arr =
[[139 138 139 117 120 136 124 121 118]
 [129 130 135 135 118 137 126 121 122]
 [135 124 129 130 129 129 125 124 120]
 [142 119 125 125 139 122 125 126 117]
 [142 117 135 144 123 137 121 113 105]
 [136 120 122 125 139 121 127 130 124]
 [128 107 120 150 137 124 127 125 121]
 [128 130 128 125 129 127 128 129 130]]
Rows and columns are counted from 0.
row 0 col 0	139
row 5 col 6	127
row 4 col 0	142
row 0 col 5	136
row 1 col 2	135
row 3 col 7	126
row 1 col 5	137
row 4 col 6	121
row 1 col 6	126
row 6 col 3	150
row 5 col 8	124
row 2 col 5	129
row 7 col 3	125
row 7 col 5	127
row 7 col 0	128
row 7 col 4	129
row 2 col 1	124
row 0 col 1	138
row 1 col 4	118
row 7 col 6	128
row 6 col 7	125
row 3 col 6	125
row 5 col 5	121
row 1 col 1	130
row 5 col 7	130
row 4 col 1	117
row 2 col 3	130

x =
141,128,141,135
131,157,129,128
140,129,137,140
147,139,130,129
148,135,132,129
x[-5, -4]	141
x[-1, -1]	129
x[1, 1]	157
x[2, -4]	140

B =
[[130 125 136 128 132 120 131 126 130 125 128 129 130]
 [117 119 127 130 101 128 125 138 126 111 130 121 133]
 [131 122 125 128 123 130 120 121 133 126 126 135 130]
 [136 132 130 121 121 133 133 123 124 126 139 135 127]
 [123 125 138 127 132 124 123 124 129 127 119 129 125]
 [125 127 122 132 117 129 136 136 127 104 138 130 135]
 [137 119 128 132 115 131 133 128 129 125 121 121 118]
 [132 130 128 124 135 127 128 134 123 146 132 124 120]
 [128 128 119 133 143 131 123 122 128 114 130 131 130]
 [135 134 120 129 136 127 136 131 129 146 126 143 139]
 [133 123 129 122 128 128 131 126 126 122 121 119 126]
 [121 129 122 128 129 129 111 126 122 117 133 130 118]]
Indices start at 0.
(0, 0): 130
(0, 2): 136
(3, 8): 124
(8, 1): 128
(0, 11): 129
(2, 8): 133
(0, 12): 130
(7, 4): 135
(9, 3): 129
(1, 4): 101
(1, 11): 121
(4, 8): 129
(4, 0): 123
(11, 11): 130
(10, 2): 129
(5, 0): 125
(0, 6): 131
(7, 8): 123
(2, 0): 131
(11, 1): 129
(2, 5): 130
(6, 10): 121
(1, 12): 133
(6, 8): 129
(11, 6): 111
(4, 7): 124
(1, 3): 130
(11, 0): 121
(11, 9): 117
(11, 12): 118
(0, 3): 128
(2, 10): 126
(5, 7): 136
(1, 1): 119
(2, 4): 123
(5, 10): 138
(3, 11): 135

M = [113 138 135 157 122 113 118 139 119 140 105]
M[0]: 113
M[8]: 119
M[10]: 105
M[3]: 157

data =
[[118 118 124 124 127 125 128 120 114 125 123]
 [132 136 140 130 130 133 116 133 119 124 133]
 [133 115 119 133 116 123 122 138 133 136 124]
 [135 133 119 134 139 111 120 127 133 115 129]
 [118 136 122 130 132 133 119 131 130 136 127]
 [135 124 117 124 128 140 123 133 132 123 118]
 [132 116 127 130 135 130 122 128 110 129 133]
 [126 129 110 134 124 121 126 119 125 123 134]
 [124 129 128 116 113 126 113 117 128 116 136]
 [124 131 121 153 124 134 132 122 126 126 126]
 [116 137 117 120 131 131 118 126 124 133 125]
 [122 123 132 120 129 126 129 126 136 126 144]
 [114 118 134 129 127 122 137 129 121 120 124]
 [127 118 141 141 120 134 115 117 138 124 123]
 [122 121 133 133 149 121 119 133 135 125 131]
 [120 138 138 132 125 123 131 129 122 122 118]]
data[0,0] => 118
data[7,2] => 110
data[14,4] => 149
data[5,7] => 133
data[5,6] => 123
data[2,8] => 133
data[:, 7] => [120, 133, 138, 127, 131, 133, 128, 119, 117, 122, 126, 126, 129, 117, 133, 129]
data[9,8] => 126
data[0,5] => 125
data[13,4] => 120
data[1,3] => 130
data[8,6] => 113
data[11,5] => 126
data[3,7] => 127
data[3,0] => 135
data[5] => [135, 124, 117, 124, 128, 140, 123, 133, 132, 123, 118]
data[14,5] => 121
data[6,9] => 129
data[8,2] => 128
data[6] => [132, 116, 127, 130, 135, 130, 122, 128, 110, 129, 133]
data[2,6] => 122
data[:, 4] => [127, 130, 116, 139, 132, 128, 135, 124, 113, 124, 131, 129, 127, 120, 149, 125]
data[:, 5] => [125, 133, 123, 111, 133, 140, 130, 121, 126, 134, 131, 126, 122, 134, 121, 123]
data[13] => [127, 118, 141, 141, 120, 134, 115, 117, 138, 124, 123]
data[12,1] => 118
data[:, 8] => [114, 119, 133, 133, 130, 132, 110, 125, 128, 126, 124, 136, 121, 138, 135, 122]
data[:, 3] => [124, 130, 133, 134, 130, 124, 130, 134, 116, 153, 120, 120, 129, 141, 133, 132]
data[14,1] => 121
data[6,4] => 135
data[14,10] => 131
data[5,3] => 124
data[:, 0] => [118, 132, 133, 135, 118, 135, 132, 126, 124, 124, 116, 122, 114, 127, 122, 120]
data[10,6] => 118
